In the rows, zero is written as 128.
A: rows in 4 groups, each row roughly a mix of its group's directions (one row in no group):
A (145 x 11):
[[161 194  95 121 132 128 150 160 157  99 155]
 [153 113  85 149 121  56  92 108 106 132 120]
 [ 83 156  84 131 140 163  76 120 164 119 147]
 [100 173 129 131 103 137 176  78 111 166 105]
 [138  82 157 104 164 167 116  67 108 132 129]
 [190 134 160 131 120 174 166 108 122 144  90]
 [186 101 158 140 141 130 147 128 103  95  71]
 [116 147 181 120 172 139 131  94 101 144 184]
 [ 90 128 135 135 130 179 148 115 138 132 204]
 [174 151 153  80 139 129  81 141 156  86 124]
 [ 85 139 143 121  83 113 158 187 131 159 102]
 [123 102 131 155 130  86  89 107 168  83  85]
 [124 112 161 145 152 128  89 112  54 106 102]
 [183 128 112 156 119 127  65 110  93  96 127]
 [ 74  77 162  85 143 145 121 111 129 147 158]
 [173 164 128 152 138 149 132 183 142 104  80]
 [138 125  98 172 121 167 132  84 100 167  85]
 [149 121 185 158 123 156 138 169 161 112 173]
 [120  93 133 128 160 173 129  78 106 154 179]
 [164 101 173 131  87 163 108 128  81 140 158]
 [114 137  46 120 111 142 130 164  86 118 131]
 [155  89 162 175 131 123 165 131 162  83 106]
 [145 141 111 134 166 123  99 154 183 179 162]
 [132 165 156 157 155  70 166 168 136 145 121]
 [131 173  92  75 125 109 181 159 118 139 141]
 [ 70 118 128  86 116  97 106 132 159 154  82]
 [133 106 165 150 144 158 125 117  91 198 100]
 [157  78 142 130  97 152 126 112  75 115  80]
 [167 133 126 125 151 102 140  48 128 165 123]
 [150 176 145  96 139 100 172 150 160 111 172]
 [184 171 158 148 171 152 157 123  96 126 130]
 [195 158 139 158 128 111 163 173 145 138 110]
 [137 161 137  99 124 104  69 181 142 124 166]
 [148 111 176 119 157 178 157 169 142  94 109]
 [137 107 100  61 129 132 134 145 169 113  78]
 [166 107 109 172  96 126 163 149 168 139 173]
 [149  87  69 133 115 125 168 143 137  87  91]
 [ 92 109  75 142 110 126 152 155  96  84  91]
 [146 128 182 135 165 170 179 142 113 134 161]
 [149 166 102 130 152 148  58 134 154  91 120]
 [101 166  86 121 125 170  76 106 111 124 165]
 [142 191 134 116 145 169 121  97 101  77 130]
 [158 204  94 107 129 116 112 114 103  95 121]
 [124 153  76 117 107 109 150 161 179 115 172]
 [107 148 101 156 118 150  56 113 163 136 160]
 [146 131 138 131 177 168 166  94 110 154 180]
 [139 202  85  94 116 116 144 131 139  97 108]
 [ 74 122 116 113 176 131 105 101 109 134 186]
 [ 99  73 142 114 133 122  66 151  84 128 132]
 [132 163 193 144 119  77 111  92 123 153 133]
 [ 85  59 127  99 112 131 157 100 118 162 126]
 [127 128 157 179 116 152 103 180 128 170  90]
 [ 74  71 135 109 123 109 122 137 127 150 183]
 [126 118  98 114 168 160 204 157 121 136 137]
 [142 142 177  97 110 170 188 139 125 127 161]
 [ 73  97 102 132  95  94 118 177 115 146 100]
 [167 176 109  66 141 146 151  95 106 130 126]
 [128 120 132 179  85 163 137 105  95 136 184]
 [129 181 167  78 120 123 154 165 167 124 121]
 [132 110 112 147 128  57 143 193 118 132 134]
 [ 85 116  90  50 118 117 138 135 133 135 103]
 [119 168  87 136  92 136 160 118 129 162  68]
 [118 159  68  92  98 121 163 146 139 135  82]
 [ 83 169 126 140 139 137  97 101 178 120 177]
 [188 190 154 134 100 136 111 128 106  98 127]
 [161 177  95  80 119 141 150 121 100  81 128]
 [135 116 179 166 141 139 125 195 165 139 139]
 [ 89  50 133 134 135 111  85 110 144 129 115]
 [104 135 151 151 131 187 170  68 131 136 133]
 [100 139 143 187  95 168  96 112 117 143  86]
 [108 118  61 122 115  93 132 102 118  78 159]
 [106 177 123 118 156 112 190 101 137 143 168]
 [163 159 130 146 105  98 179 167 108  86 107]
 [166 180 113 113 134 181 153 107 120  89 151]
 [ 89  71 134 102 150 131  85 105  94 158 113]
 [183 166 130 182 112 141 137  80 139 141 115]
 [ 93  74 143 149 189 106 115  95 139 119 132]
 [115 135  71  65 120  90 146 120  97 117 137]
 [120 135  91 113 142 155  47 105 105 108 132]
 [129 107  96 186  91 141 121 149  96  78 113]
 [169 194 138 148 116 136 177 137 145  94 131]
 [130 212 127 114 113 130 134 136 151 165 161]
 [111  96 132 149 159 116 135  97 203 149 102]
 [ 84 122 106 102 179 108 173  88 137 120 156]
 [164 174  84 130 104 132  81 151  91 137 107]
 [160 166 167 130 106 163 109 139 107 136 190]
 [102 131 190 123 122 150 136 133 131 186 173]
 [117  89 105 138 139 104 119 134 175  81  71]
 [ 79 102 168 157 118 136  85  78 107 113 122]
 [184 123 137 118 181 149 147 106 119  74 118]
 [ 68  75 133  89 161 130  97 121 149 124 117]
 [119 178 129 147  91 132 110 124 203 109 131]
 [138 126 138  90  86 175 130  94 143 127  68]
 [ 97 119 121 127 108 164  81 177  85 144  95]
 [154 190  86 121 164 111 127 108 107  86 118]
 [192 110 136 186 104 168 127 119 133 122 151]
 [ 98 147 106  99 121  83 129 192 142 115 167]
 [125 125 179  92 166 165 154 111 100 117 173]
 [109  95 129 158 170  95  82 142  83 131 161]
 [133 116 145 135 159 127  66 123 199 132 145]
 [102 135 127 180  62 114 123 157 147 163 113]
 [112  71 140 180 144 132 108  80 117 114 159]
 [128 129  79 131 127 126 176  74  93 168 113]
 [142 103 124 104 163 148 185 183 155 140 149]
 [129 110 125 111 103  70 129 196  97 106 132]
 [123 148 136 215 116 126 107 123 114 115 169]
 [132 106 201 165 154 163 138 118 157 139 147]
 [ 76  64 118 108 137 138 114  97 101 144  96]
 [129 193 144 106 119 160 158 176 124 117 163]
 [ 91 166 151  92 120 138 153 121 126 180 178]
 [ 89 138 109 132  92 108 172 115 186 118  91]
 [139 164 164 103 117 148  50 141 112 122 115]
 [ 94 138 141  93 126 153 193 149 147 166 158]
 [107 157 151 113 152 183 120 172 177 106 122]
 [157 196 135 129 115  95 121  77 133  99 149]
 [117  94 135 197 133 182 131  90 137 132 123]
 [101 123 137 181 121 186 133 102 173 140 154]
 [ 71 104 129 120 173  91 118  92 169 111 120]
 [155 166 173 125 154 155 128 145 186 128 165]
 [168 158 131 149 176  96 192 131 130 139 123]
 [138 134  63 162 117  94 112  92 123 120  81]
 [111  63 121 130 108 112 133  94  65 142 136]
 [159 150  82 185 168 104 144 116  97 136 135]
 [120  72 119 161 119 131  91 139 123 100  66]
 [ 81  86 138 132 121 106  58 122 109 127 101]
 [135 130 135  36 138  98 119 158 120 123 126]
 [163 137 104 113  64 123  78 123 106  97 106]
 [126 182 113 142  86 119 156 138 168  75 142]
 [130 174 150 115 114  62 152 107 167 107 148]
 [157 187 120  79 131  94 114 118 103 154 161]
 [127  87 112  80 157 164  84 107  98 156 117]
 [110  75 159 138 164 111 115 117  70 160 116]
 [116 168 134  75 136  88 116 159 155 165  94]
 [ 73 107 102 142  83 144  95 167  94 118 115]
 [157 133 132 129  66 107 135 121 162  73  96]
 [ 86 141  99 166  93 137  92 100 158 173 141]
 [142 184  59 128  97 121 132 122 134  90 121]
 [ 89  89 196 129 137 149 126 144 158 162 141]
 [173 129 134 110 133  59 180 116 107 139 134]
 [148 155 108 135  94 144 193 124 134  81 162]
 [102 107 133  51 133  77 124 144 121 110 147]
 [117 174 148 166 148  72 157 159 114 100 142]
 [117 130  65 146 112 136 161  83  96 158  99]
 [105 172 105 108 102 155 188 122 147 146  89]
 [109  56 173 142 142 117 112  97 149  99 128]]

the three rows of each list that fit no group, in list order (the others fit one group, some only roughly):
- j_776: [115 106 161  78 141 113  78 172 133 100 154]
- j_948: [113 120 135 164 202 154 100 122 159 144 155]
- j_826: [ 66 134 131 104 156  78 173 135 129 150 144]
- j_835: [155 112 111 105  81 124 111 167 150 139  64]
- j_754: [149 172 155 146 122 128  86 135 110  80  76]
- j_806: [110 137 134  61 113 128 125 127 109 117  57]
- j_232: [186 108 111 157  98 119 135  96  80  92 139]
- j_950: [155 189 143 120 147  72 124 169 134 150 115]
- j_782: [164  78 136 166 144  81  85 142 126 151 114]
- j_425: [174 158 114  75  96 137 102 146 121 144  81]

j_948 j_950 j_425
- j_900: [ 96 106 155 127 173 153 152  82 179 117 113]
- j_478: [124 168  83 124 128  66  95 143 162 137 103]
- j_247: [176 175 135 138 183 134  77 138 121 128 121]
- j_139: [169 124 149 181 181 113 121 149 117 163 156]
- j_897: [118 154 119 104 178  99 119  93 143 177 172]
- j_506: [121 124 165 123 131 109 136 130 158 163 209]
- j_42: [160 125 128 127 130  84 206 145 132 109 157]
- j_500: [ 96  99 158  89 179 143 172 120 143 140  93]
- j_74: [143 119  81 144 127 189 155 125 116 164  83]
- j_86: [ 88 162 150 162 159 104 134 143 183 164 121]
- j_901: [136  82  96 150 131  99 120 141 103 188  89]
- j_939: [114 134 177  94 100  98 133 169 182 150 139]

j_900 j_897 j_939
- j_432: [110 137 105 123 129 145 148  91  50 166 137]
- j_298: [ 62 118 145 147 174 131 136 137 151 127 180]
- j_800: [123 142 146 103 100 123  99 137 142 131  42]
- j_522: [ 93 114 109 146 129 159 116  90 138 186 178]
- j_327: [174  83 139 169 112  93  96  91 121 149 146]
- j_159: [129  93  61 117 146 160 148  98  82 131 137]
- j_748: [125 138 179 153 175  75 113 118 131 112 168]
- j_137: [121 176 146 171 150 103 168 115 152 170 159]
- j_928: [123 205 135 126 178 148 119 108 137 121 161]
- j_189: [125 104 100 112 134  88  95 174  71 102 112]

j_298 j_522 j_748
- j_162: [141 129 139  84 158  98  67  94 145 165 122]
- j_73: [ 93 138 115  91 161 157 188 144 123 162 156]
- j_516: [ 87 151 101 173  74 112 123  88 134 108 106]
- j_379: [176  85  96 159 130 153 157 158  87 113 116]
- j_87: [177 182 152 133 133 148 141 134 178 152  96]
- j_695: [116 171 100  77 111 136 139 155  75 156 107]
- j_430: [160 142 169 129  98 136 152  92  88 129 185]
- j_753: [129 141 158 147 148 100 168 200 151 125 103]
- j_633: [ 82 103 130 148 196 127  95 113 148 121 161]
- j_406: [109 168 118 118 125  98 117  64 102 140 178]
- j_270: [119 133 153  85 119  82  80 164 153 118 167]
- j_172: [138 122 140 123 178 184 123 107 142 103 187]

j_753 j_633 j_270
- j_891: [132 165 180  75 121 115 114 159 101 167 120]
- j_175: [157  62 168 106 137 111 147 174 121 134 106]
- j_579: [ 92  98 129  99 125 107  95 117 167  77  87]
- j_18: [151 114 115 195  65 149 142 129 133 130 105]
- j_58: [153  98 101 150 144 160 175 121  65 111 114]
- j_148: [180 180  78 139 115 115 140 100 123 146  97]
- j_646: [172  88 159 178 128 139  88 142 149  92 133]
- j_917: [115 145 148 186  88  93 103 146 176 112 122]
- j_817: [137 127  94  95 135 156  80 130  72  89 153]
- j_45: [131 156 147 183 105 164 123 139 182  98 102]

j_175 j_18 j_58
- j_540: [100 166 153 185  89 145 147 142 172 123 114]
- j_484: [153 117 137 124 132 171 187  94 155 173 151]
- j_720: [123 132 142 120 182 143 175 133 195 110 113]
- j_324: [158 195 109 128  87 162 146 105 107 123 154]
- j_542: [198 138 151 139 117 145 120 150 178 124 166]
- j_259: [106 111 173 137 160 160 131  70  81 133 140]
- j_365: [151 152  91 109 131 192 166 137 110 107  91]
- j_345: [ 87  97 148 117 112  73 157 140 116 146  76]
- j_799: [140 139 122 140 123 148 116  53 113 166 177]
- j_943: [ 84 161 132 135 116 111 191 113 162 115 169]
- j_564: [ 70 122  86 175  86 147 159 134 126 124 137]

j_324 j_542 j_365
- j_762: [ 90  90 106 106 132 124 192 136 176 119 116]
- j_133: [120 158 163  97 135  61 114 148 158 106  97]
- j_130: [126 122 123  64 136 184 180 143 113 116 135]
- j_986: [120 115 118 102 109 140  93 147  67 188 113]
- j_167: [ 83 117 155  99 122 154 148 173 172 171 126]
- j_820: [121 122  97 165 144 116 180  92 174 127  88]
- j_248: [144 174  98  69  88 151 135 128 165 145 129]
- j_282: [138  92  92 163 174 108 169  91 104 109 145]
- j_527: [129 141 184 103  56 138 103 122 134 129 156]
- j_515: [112  83 120 167 139 105 113 140 203 115 128]

j_133 j_986 j_248
- j_922: [155  61 135 156 116 158 169 155 103 145 144]
- j_386: [113 127 115 136 149 145  91 122  75 189 166]
- j_179: [110  84 175 117 137 191 115 152 154 138 106]
- j_158: [148 151  60 152 120 162  96 140  89 138 105]
- j_701: [123  81 135 118 142  71 113 121 174 154  86]
- j_198: [144 171 165 125 127 146  91  77 115 132 179]
- j_969: [116  95 151 105  96 111 135 157  58 150 102]
- j_22: [106  74 160 171 130 149 109 172 106 118  96]
- j_997: [174 112 145 138 108 108  98  90  80 163  93]
- j_567: [111 113 157 128 116 201 172 117 137 166 138]

j_198 j_22 j_567
- j_180: [ 80  87 126 159  97  99 142 123 170 147 168]
- j_517: [ 80 101 123 108 108 127 149 117  85 153  67]
- j_434: [141 133  84  93 176 151 165 109  83 110 146]
- j_526: [ 83 171 112 169 115 100 112 165 152 168 118]
- j_295: [120  64  86 133 117  91 159 156 104 124 157]
- j_545: [125 123 164 196 106  95 129 116 149 173 152]
- j_230: [113  72 115 147 163 190 131 119 155 142 156]
- j_663: [114  86  75 196 122 150 150 119 137 127 114]
- j_311: [126 146 104 125 132 105 202 139 102  87 162]
- j_610: [124  98 141 217 144 135 116 137 101 122 110]
- j_613: [ 82 142 159  75 113 165 125 165 123 141  90]
- j_576: [145 156 138  92 189 158 164  97 104 151 125]

j_526 j_230 j_610
